Named turns come first, each shown by rows before and after it. Which turns, in which order, take the first row of each pair that follows to the second? Write the first one first, as in the answered first pair.
turn kovez:
[  6  -8 -12 -10   8 -13   7  -7 -21   8  18   4  -8 -21  33  -5  12   7
   2  19  31   4 -30]  ->  [ 11  -4   0  -7  10 -12   4  -7 -16   0  25  14 -14 -20  24 -11   7  15
   9  16  27   3 -27]
[ 20  12  -1  -2   3  -5 -18   1   5  -8 -20  -4  -8  -7   5  18 -23   9
 -27  -3   1 -11  20]  ->  [ 22   9   5   4   2  -2 -26   1   5 -13 -19  -3 -12 -11   2  11 -22  12
 -17  -6  -1  -9  11]
[  7 -15  21 -10   7  -5 -13  -6  -1 -16  53   2 -10   8 -14 -12 -35  11
  26  27   0  16 -22]  ->  [-10   2   7 -22  -9 -13  10  -7  -5  11  42   4   1  -1   1  25 -41   4
   1  52   4  15  -8]
[ 14 -32   5   0   4 -16  -8 -12  15 -17  -3 -17 -12  13  10  -6  15  -8
   2 -11  -4 -16   4]  ->  [ 16 -18  23  16   2 -12  -5 -23  29   1  -2   8 -14  -1 -13  -9   1 -16
   0   4  -7  -6  -6]
turn rogal:
[ -5   8  -7 -15 -17  -9   0   3   1  -4   3   0   1 -14   9   9  -9   6
   2   2  -2   0 -23]  ->  [ -4   7  -6 -15 -19  -2   1   3   3  -7   6   1   0 -14  12  15 -12   6
   3   6  -3   8 -25]
[ -4 -17  -5  -9  -2   3 -15  -4  -7 -12 -15   1  -7  -1  16   1  23  14
   6 -14   4 -17   7]  ->  [ 13  -6  16   7   4  11  -7  -7  11   0  -7  23  -5 -16 -11 -13   2  17
  13  -1  -1  -7 -15]
[ -4  -3  -8  18 -16   2  26 -13  -4  56  -1 -23  -8  13 -13  46 -30 -41
 -49  25   9 -28  -2]  ->  [ 14 -41 -23  -1   1  -1 -10   6 -39 -10   8 -60 -32  21  33  12  -2 -11
 -27 -16  17 -41 -12]
turn budu:
[ -1 -21  -8 -11  23  34 -19  -3  -6 -15  24 -23  -9  -9   6  -7  16 -26
  -6   0 -22  32 -16]  ->  [-14 -10 -16 -18  17  33 -12  -3 -11 -11  22 -33  -5 -13  10   5   8 -25
  -8   3 -20  25 -25]
[-13   8 -24 -25   2 -20 -17   1 -26 -23 -13 -40   6  22  35  -8 -23  23
  -4 -12 -15   8  -4]  ->  [-10   1 -20 -13  15 -12  -9   1 -28 -16 -22 -39  -4  38  25  -6 -14  14
  -3 -31 -18   5  19]
[-28  50  -5 -11 -27  -8  40 -17  32  68  -2  36  36 -40 -10  61 -31 -26
 -45  64  -4  17   1]  ->  [ -6  31   9  35  17  19  53 -12  31  67 -28  36  29   9 -52  26   5 -55
 -38   5 -14  16  66]
[-24   5 -17  -3  -4  -6  14  -5   2  10 -14  -3  -1  10   2  22  -2  -3
  -8   5   9  -3   5]  ->  [-13  -1  -2  15  15   6   9  -9   6   1 -17  -1 -10  19 -12  -6   8  -5
   5 -14  14   0  14]

Each pair is 2 to 3 turns apart.
[ -9  26 -24 -31   0  -6   6  21 -23 -15 -31 -16  16   4  37  37   1 -15
 -28  -2  17  -8  34]  ->  [ 14  -1  -5 -33   0  -7 -34  25 -11 -54  -8 -14  -7 -16  45  -5 -10  20
  -2  -5  17   8 -18] | kovez then budu
[-11  17 -11 -16 -20   3  -2 -10   7   4 -11  -1  23 -20   2  18 -24   9
  -8  27   9  -3 -25]  ->  [  0   9  -2  18   8  18  18 -10   5  18 -28   4  27   4 -26  10   0 -13
 -12  -5   6  -4  26] | budu then budu then kovez
[  5   3   5 -17 -31 -18 -19  24   2  -1  18 -28  -8 -23  36   0  21  22
  -2   6  -3  15 -51]  ->  [-10  25  11  -8 -39 -10  14  18  18  43  11  -3  10 -26   7  20   2  -3
 -16  28  -4  19 -38] | kovez then rogal
[  7  25  23  -1  -2  40  23  19 -15  43   3   4 -14   8 -31  -2 -14 -25
 -34   5   7  25  36]  ->  [ -8  38  13 -27 -21  29  22  17 -10  43  13   5  -7  -4 -13  17 -27 -11
 -37  27  12  30   6] | budu then budu then budu
[  3  13  29  32  28  24  -6 -12  27  31  -5  10 -25   4 -39 -22  19 -43
  10   4 -11  26  29]  ->  [-21  38   5 -17 -15  -1 -12  -7  17  39   9   5 -18 -31   7  22  -9 -20
  -8  52 -12  25 -20] | budu then budu
[-33  35 -20 -39 -26  -9   5  20  -5  15  -3 -18  -4  -2  28  37  -5 -28
 -31   2   9   1   9]  ->  [  9  -4  10   7  22  19 -20  20   1 -20   0 -21 -22  25  -7 -39  15 -25
   7 -57   6   6  21] | budu then rogal
[  6   6  21   2   7  18  29  16  23  27  17   4 -14   3 -37 -38 -20   5
  22  -2   9  16  14]  ->  [-16  22   0 -20  -9   3  38  21   9  45  19  -3  -1  -7  -9  12 -27   0
   1  23   9   6  12] | budu then budu
[-16 -24 -17 -41 -19 -15 -12   4 -36 -19   4 -24  -8 -29  62  17  26  13
  -7 -23   4  -4  -4]  ->  [ 24 -44  42  21  23  16 -12  -2   7 -19   8  17 -28 -18 -16 -51  18   3
  22 -37  -1  20   4] | budu then kovez
[ 13  11  36  42  18  13  -5 -22  51  28 -33  42   5  21 -49 -44  -1 -14
   4  11 -12  16  20]  ->  [-27  45  10 -16 -30 -20   2 -19  43  43 -18  30  25  -3   5  26 -22   0
 -16  68  -6  14  -8] | budu then budu
[-24 -26 -22 -54 -11 -23 -43  27 -35 -28   6 -53 -27 -32  18  22 -26  25
  18   7  29 -19 -10]  ->  [-36  20  -6 -41 -26 -20   5   5 -14  33  -4 -12  -1 -39 -21  54 -51  -9
  -8  45  23  -7   7] | rogal then rogal
[-24  -1 -22 -22  -2  -1 -11  14  19 -32  10 -21  -4 -14  43  43  25   2
   9   4   0  -5 -26]  ->  [  1 -23   0  19  38  15 -11  19  20 -33  -2 -15 -12  16   5   4  42  -9
  22 -33   0  -8  13] | budu then budu
[ -3  14  26  18  15  21  27 -11  31  29  -7  34  -7 -22 -44 -11 -17 -14
   8  18  -1  12   3]  ->  [-10  18  14  12  10  18  36  -9  25  44 -11  30   1 -13 -38   8  -7 -26
  -2  12   1   2  22] | budu then budu then budu
[-22  12  -2   5   2 -12 -68 -42 -15 -21  10  -6  25 -39  26  -4  22  -1
 -11  34 -18 -12 -24]  ->  [ -2   0  18  26  33   2 -70 -42  -5 -30   9   1  15 -22   1 -38  33  -3
   4  10 -21  -2  -7] | budu then budu then budu
[ 37 -44  47   5  60  51 -40  15  14   2   5 -24 -44  36  -9 -77  20   8
  12 -33   7 -28  65]  ->  [ 18  12  74 -16  10  37 -31   4  56  31  35  29 -42 -32 -24 -45 -56  25
   9  67   1   3 -30] | rogal then budu
[ -9 -13   0 -24 -28  -5   7   3 -21 -29  18  -7  -6  -8  60   1  29  41
   8   1  17 -14 -31]  ->  [  0 -23   8  11   2   9  27   5 -28 -26  -5  -3  -4  28  33 -19  49  15
   8 -41  19 -21  22] | budu then budu
[ -7 -14  -4   6  18  33  20  10  -3  -9 -11 -18  10  40  16 -32  15  -4
   3 -46   8 -30  19]  ->  [-14  25  10  13   4  29  45   1  23  38  -4  22  26  14 -14  -7 -23 -11
 -12  12   5 -14   7] | rogal then kovez
